500 stands for zero in the data rows.
Some points, each followed by its number:
np.array([500, 500, 355, 494, 489, 506, 653, 355, 511, 358, 347, 350, 637, 358,
          358, 497, 648, 497, 653, 494, 650, 500, 352, 352, 341, 500, 355, 650,
          363, 648, 645, 639, 358, 497, 648, 653, 506, 344, 350, 648, 656, 207,
          338, 358, 497, 497, 653, 500, 503, 350, 355]) 0
np.array([500, 500, 207, 494, 637, 653, 358, 355, 363, 801, 642, 645, 489, 653,
          358, 202, 648, 645, 506, 494, 650, 500, 500, 500, 637, 648, 355, 503,
          511, 648, 497, 639, 506, 202, 500, 506, 801, 639, 497, 500, 656, 355,
          338, 210, 497, 497, 358, 648, 207, 497, 355]) 1
np.array([500, 500, 650, 494, 489, 506, 358, 503, 511, 506, 494, 497, 341, 358,
          653, 645, 500, 497, 358, 494, 503, 500, 648, 500, 489, 500, 650, 355,
          363, 352, 497, 492, 506, 497, 500, 358, 506, 639, 645, 500, 361, 503,
          634, 506, 497, 497, 506, 500, 650, 645, 650]) 2
np.array([500, 795, 503, 494, 637, 653, 506, 503, 511, 653, 642, 497, 489, 506,
          506, 497, 648, 350, 506, 642, 650, 500, 648, 500, 489, 500, 355, 355,
          511, 500, 645, 344, 506, 350, 500, 506, 506, 492, 497, 500, 508, 355,
          338, 506, 497, 793, 506, 648, 355, 350, 650]) 3
np.array([648, 648, 650, 642, 637, 506, 653, 650, 659, 506, 494, 350, 489, 506,
          506, 497, 500, 497, 358, 642, 503, 500, 352, 500, 489, 500, 503, 355,
          511, 500, 497, 344, 358, 497, 500, 506, 506, 492, 645, 500, 508, 503,
          486, 506, 497, 645, 506, 500, 503, 350, 503]) 4
np.array([500, 352, 650, 347, 489, 358, 653, 650, 659, 358, 494, 350, 637, 358,
          506, 645, 500, 497, 506, 347, 503, 648, 500, 795, 341, 205, 650, 503,
          511, 352, 645, 492, 358, 497, 648, 653, 358, 492, 645, 648, 508, 503,
          486, 653, 350, 645, 653, 352, 650, 497, 503]) 5
np.array([648, 648, 503, 642, 637, 506, 358, 503, 511, 653, 642, 645, 341, 801,
          506, 202, 352, 645, 358, 494, 355, 500, 500, 648, 784, 500, 355, 207,
          659, 500, 350, 344, 506, 497, 352, 358, 653, 639, 645, 352, 508, 650,
          634, 506, 497, 497, 358, 500, 355, 497, 503]) 6
np.array([648, 205, 503, 494, 784, 358, 506, 503, 511, 358, 494, 497, 784, 506,
          358, 202, 648, 793, 653, 347, 355, 648, 57, 648, 489, 352, 650, 503,
          807, 500, 497, 492, 210, 497, 648, 801, 801, 492, 645, 795, 804, 503,
          338, 210, 202, 350, 210, 648, 503, 202, 355]) 7
np.array([648, 500, 503, 494, 637, 506, 506, 650, 511, 653, 642, 497, 489, 506,
          653, 497, 352, 497, 506, 347, 503, 500, 500, 648, 637, 500, 503, 207,
          659, 352, 497, 344, 506, 497, 500, 358, 506, 639, 645, 500, 508, 650,
          486, 653, 350, 645, 506, 500, 355, 497, 650]) 8
np.array([352, 500, 355, 642, 489, 653, 506, 355, 511, 358, 347, 497, 637, 506,
          210, 497, 795, 350, 506, 642, 503, 352, 352, 352, 341, 500, 503, 650,
          363, 500, 350, 639, 358, 350, 648, 653, 358, 344, 350, 648, 656, 355,
          486, 210, 645, 497, 506, 648, 503, 350, 207]) 9
np.array([205, 648, 503, 642, 193, 653, 358, 355, 363, 506, 494, 645, 637, 358,
          358, 793, 648, 202, 210, 642, 355, 57, 648, 352, 341, 352, 650, 503,
          216, 352, 202, 787, 653, 202, 648, 358, 210, 492, 497, 352, 508, 355,
          634, 358, 793, 645, 801, 500, 503, 793, 355]) 10
np.array([500, 500, 650, 642, 489, 506, 358, 503, 511, 506, 494, 497, 341, 506,
          653, 497, 500, 497, 358, 642, 355, 500, 500, 500, 489, 500, 503, 355,
          511, 500, 497, 344, 506, 497, 500, 358, 506, 492, 645, 352, 508, 650,
          634, 506, 497, 497, 358, 500, 503, 497, 503]) 11
np.array([648, 500, 503, 790, 489, 506, 506, 650, 659, 358, 494, 497, 341, 506,
          506, 497, 352, 497, 358, 347, 355, 352, 500, 500, 489, 352, 503, 355,
          511, 500, 350, 344, 506, 497, 500, 358, 358, 492, 793, 500, 508, 503,
          634, 506, 497, 645, 653, 352, 503, 497, 503]) 12
np.array([352, 352, 503, 494, 489, 653, 210, 355, 363, 358, 494, 793, 489, 506,
          506, 497, 500, 497, 358, 642, 355, 352, 500, 500, 637, 648, 650, 650,
          511, 352, 202, 639, 506, 497, 500, 358, 506, 639, 497, 352, 508, 650,
          634, 358, 645, 202, 358, 500, 503, 497, 503]) 13
Which three points above are nearest to each new point by angle? Their numbers follow each, nearest first.
np.array([500, 352, 503, 642, 489, 506, 506, 503, 511, 358, 494, 497, 637, 506,
          358, 497, 500, 497, 358, 494, 355, 500, 352, 500, 341, 352, 503, 503,
          511, 500, 350, 492, 506, 497, 648, 506, 358, 344, 497, 500, 656, 503,
          486, 358, 497, 497, 653, 500, 503, 497, 355]) 9 10 12
np.array([352, 648, 650, 494, 489, 506, 358, 355, 659, 506, 494, 645, 341, 506,
          653, 497, 500, 497, 358, 642, 503, 352, 648, 352, 637, 648, 503, 503,
          363, 500, 350, 492, 506, 497, 352, 506, 506, 492, 497, 352, 361, 503,
          634, 358, 645, 350, 358, 352, 503, 497, 650]) 13 11 2
np.array([500, 352, 355, 642, 341, 506, 506, 503, 363, 506, 347, 497, 637, 506,
          358, 497, 500, 497, 506, 494, 503, 500, 500, 500, 489, 500, 503, 503,
          511, 500, 497, 639, 653, 497, 648, 506, 358, 344, 350, 500, 508, 503,
          486, 506, 497, 497, 653, 648, 503, 497, 355]) 9 0 10
np.array([500, 352, 355, 494, 489, 506, 506, 503, 363, 506, 494, 497, 489, 653,
          506, 350, 500, 645, 653, 494, 503, 648, 500, 352, 637, 648, 355, 650,
          511, 648, 497, 492, 653, 645, 500, 506, 506, 492, 350, 500, 508, 503,
          486, 506, 497, 350, 506, 648, 503, 497, 503]) 1 0 7
np.array([352, 500, 503, 347, 489, 506, 506, 503, 511, 506, 494, 497, 489, 358,
          506, 645, 648, 497, 506, 642, 650, 500, 500, 500, 489, 500, 650, 503,
          511, 500, 645, 639, 506, 497, 500, 506, 506, 492, 350, 500, 508, 503,
          486, 506, 497, 497, 506, 500, 503, 497, 503]) 0 10 9
np.array([795, 648, 650, 494, 637, 506, 653, 798, 659, 506, 494, 350, 193, 653,
          801, 350, 205, 645, 506, 347, 503, 648, 500, 500, 637, 500, 207, 355,
          659, 648, 645, 196, 653, 645, 352, 358, 506, 492, 645, 352, 361, 650,
          486, 801, 350, 645, 506, 352, 503, 497, 798]) 8 6 4
np.array([352, 500, 355, 347, 341, 506, 358, 503, 216, 653, 642, 645, 489, 506,
          506, 645, 500, 350, 506, 494, 503, 500, 648, 500, 637, 648, 503, 650,
          363, 352, 497, 639, 653, 497, 500, 358, 506, 639, 350, 352, 361, 503,
          486, 653, 645, 497, 653, 648, 503, 793, 503]) 10 13 2
np.array([795, 352, 503, 494, 489, 653, 506, 503, 511, 506, 347, 350, 341, 358,
          506, 497, 352, 645, 801, 347, 650, 648, 352, 352, 489, 648, 355, 503,
          511, 648, 645, 639, 653, 793, 500, 358, 506, 492, 497, 500, 361, 650,
          634, 653, 497, 350, 506, 500, 650, 497, 503]) 0 8 2
np.array([500, 648, 650, 347, 489, 210, 653, 503, 511, 506, 494, 350, 341, 653,
          653, 497, 205, 497, 653, 347, 355, 648, 648, 352, 637, 500, 355, 650,
          511, 648, 645, 344, 653, 793, 57, 506, 506, 492, 497, 352, 213, 650,
          634, 801, 497, 202, 358, 205, 650, 645, 650]) 6 11 2
np.array([500, 500, 650, 494, 489, 506, 506, 503, 511, 506, 494, 497, 489, 358,
          506, 497, 500, 497, 506, 494, 503, 500, 500, 648, 489, 500, 650, 503,
          511, 500, 497, 492, 506, 497, 648, 506, 506, 639, 497, 500, 508, 503,
          486, 506, 350, 497, 506, 648, 503, 497, 503]) 5 2 7
np.array([352, 648, 355, 642, 489, 653, 506, 503, 363, 653, 642, 645, 489, 653,
          358, 497, 500, 350, 358, 790, 503, 352, 648, 500, 489, 648, 503, 503,
          511, 500, 350, 492, 653, 350, 500, 358, 506, 492, 497, 352, 508, 503,
          486, 358, 645, 645, 506, 648, 355, 497, 503]) 10 3 1
np.array([648, 500, 355, 642, 489, 653, 506, 503, 511, 506, 494, 497, 489, 653,
          358, 350, 500, 645, 506, 494, 503, 500, 352, 500, 489, 500, 355, 503,
          511, 648, 497, 492, 506, 497, 500, 506, 506, 492, 497, 500, 656, 503,
          486, 358, 497, 497, 506, 648, 355, 497, 355]) 1 9 7
np.array([352, 648, 650, 494, 341, 506, 358, 355, 511, 506, 494, 497, 341, 506,
          506, 645, 352, 350, 358, 642, 355, 352, 648, 352, 489, 500, 503, 503,
          363, 500, 350, 492, 506, 497, 352, 358, 358, 492, 497, 352, 361, 503,
          634, 506, 645, 350, 506, 352, 503, 645, 503]) 10 2 13
